The rows of R fall into 3 groups, and each row is roughly a mix of its group's hidden directions.
R:
[[-24 -17  45  -5  -3   3  17 -10  -6  19]
 [-23  -4  -3 -17  10   1  26 -44   7  10]
 [ 16 -19  17  21 -35 -19  25  -4  13   3]
 [ 11 -25  -6 -11 -13   0  -3 -47 -12 -18]
 [-23  10  37 -12  21 -30  15   0  -6  -1]
 [-10  25  11 -15 -20  17 -23   3  35 -17]
 [ 24 -26 -10  13 -16  29  18 -24  13 -10]
 [-24  16  31  20  18   1  -6  21  26  11]
 [ 10 -19  34  15 -29  16  16 -20   6  -7]
 [-13  27  11  17  31  17  -7  18  17 -23]
 [  8 -28 -16   1 -29 -17   2 -21 -25  21]
 [-13  15  33  17  -2 -31  18  20   1  15]
 [ -1 -18  -1 -24   5  -1 -37   9   8 -37]
 [ 17 -31 -23   4 -22  -7   3 -25 -25  13]
 [-31   8  37  24  -5   9   5  17 -10  14]
 [ -3  -4  -9   0  24  28 -21  16  22 -33]
 [ -3  -3   7 -24 -21 -41 -11  -7 -25  14]
 [-17  -8  24 -20 -23 -31   0 -29 -10   4]
 [ 15  -9 -39  -9  -2  34  -5 -25  -5   1]
 [-16  17  29  -2  41 -11  15  14   1 -10]
 [-37   8 -36  13 -11   7   8 -17 -19   3]
 [ -5  12  10  35  12   6  15  30  30  -4]
 [ 16  16 -32  20   2   4 -13   0  34 -21]
 [ -7 -17  19 -23 -12 -33  13 -26 -18   9]
 [  1   3 -23 -29  -5  -1 -10 -27 -33  20]
 [  2  11  19  26 -22  11  -2  30 -34  -1]
 [ -7  17 -31   5  27  25 -18  21  14  -7]
 [-20  25 -46  -6  20  -7  -3   0 -10   4]
 [-10   1 -15 -31   9  -7  21 -24 -34  12]
 [  8 -15  17 -29  15  -8  14 -35  -5 -24]
 [ -2   0  12  24  20  24   6  21  31 -24]
 [ 28 -22  16  13 -38  12  -1   3 -13 -15]
 [ 18 -17  -2 -34  -2  -4  21 -35 -17   1]
 [ 24 -29 -34  16 -10   8   1 -16 -21   6]
 [-14  19  29  -4  41  -7  15  16   5 -11]
 [ 19   2 -29  24  19  32  -2  21   5  -5]
 [  4 -32  13 -40  10 -13   7 -21   4  11]
 [ -2   8   3  27  24  34  14  14  26 -13]
 [ 18 -29 -27  13 -11   8  -4 -32 -20  -6]
 [ -1  -7  31  -4  22  34  14 -20  -1 -20]
 [ -7  25  20  44 -12  18   1  15   7  -7]
 [  1 -15  22 -25  16 -18  16 -34 -13 -17]
 [  7 -25  -5 -32  -8  -4  19 -34 -20   3]
 [-13   5 -50  -2  -2   2   8 -31   0  -7]
 [ 21  -2 -26  19  24  35  -3   4   6 -20]
 [-16  10  38  13  22  -5   3  28  17 -16]
 [  5  -9  21 -33  18 -25  31   0 -10  12]
 [ 20  -1   2  17 -27  19  21 -34   4 -18]
 [ -9  20  24  40 -15  16   0  23  -6  -3]
 [ 11  -6 -33 -17 -25 -13  -7 -21 -21  22]
 [-41   0 -21 -18  26 -12   1 -12   7  18]
 [ -8   2  36  32 -10   9 -12  30  11   1]
 [  1   4  43 -20  20 -10   5  18 -16  19]
 [ 39 -34   3 -17 -22  -2  -4  -7  -5 -13]
 [ 12   4 -15  17  26  35  -8  -2  11 -31]
 [ -8   4  25   4  34  35   7   0   9 -23]
 [  8  -8 -19 -26 -21 -11  -7 -29 -29  18]
 [-10  17  -6  13  35  29  -6  22  18 -14]
 [ -9   8   9  12  34  32  -1  16  20 -22]
 [ 14  -6 -20 -10 -10   7  22 -47   5 -12]
 [ 26  -8   8  30 -36  17  -2   1   3 -21]
 [  2  15 -26  -4 -10  -5  10 -19 -25  40]
 [  7   2  -6  12  27  28  -9 -16   9 -40]
 [ 13   8 -18  13  14  38 -14   2  20 -28]
 [  5   7 -48  10 -12 -10 -16  20  11  14]
 [  9  -4 -29  -4 -24   4   5  -5 -46  -6]
 [ -8  19  17   9  45   9   7  14   9 -22]
 [-22 -20 -42 -15   1  -6   0 -28   8   1]
 [-12  18  20  30  20   4  16  29  22  -1]
 [ -9 -10  52  -9  10  -5   2  -1   0 -25]
 [ 15 -19  -7   1  22 -16  30  11 -27  24]
 [ 17  -6  -1  -7  37  20   8 -17   4 -35]
 [ -3 -31  22 -34   1  -8  15 -21 -13  15]
 [  4   9 -15   5  22 -10 -27  23  39  -6]
 [ 13 -13 -33 -13 -33 -23 -15  -8  -9  12]
 [-31   0  33   5  11  -5  -8  31  -8  22]
 [  0   3  21 -28  16 -23  28  22  -3  22]]
One row of each group comes first, with its name. Which group is each row after those in?
[ 30 -29  33 -12  -4  -7 -13  14  16  -3] => F
[ -4   5 -21 -28 -12 -27 -22  -7 -27  19] => X
[ -9 -20   3  -1 -31 -25  -5 -33 -21   8] => A

[ 16 -32  16 -14  -9  18   1 -29   0 -27] => X
[ 14   5  26  20  -6  14  14 -23  37 -12] => F
[  7   5 -16   5  16  45  18 -25  -6   8] => X
[ -4  27 -26  26  16  19  15  12   7  25] => X
[ 11  -7 -22   8 -19  -6   6  29 -10  41] => A
[ -9   3  28  -8 -17 -45   3   4 -16  15] => X
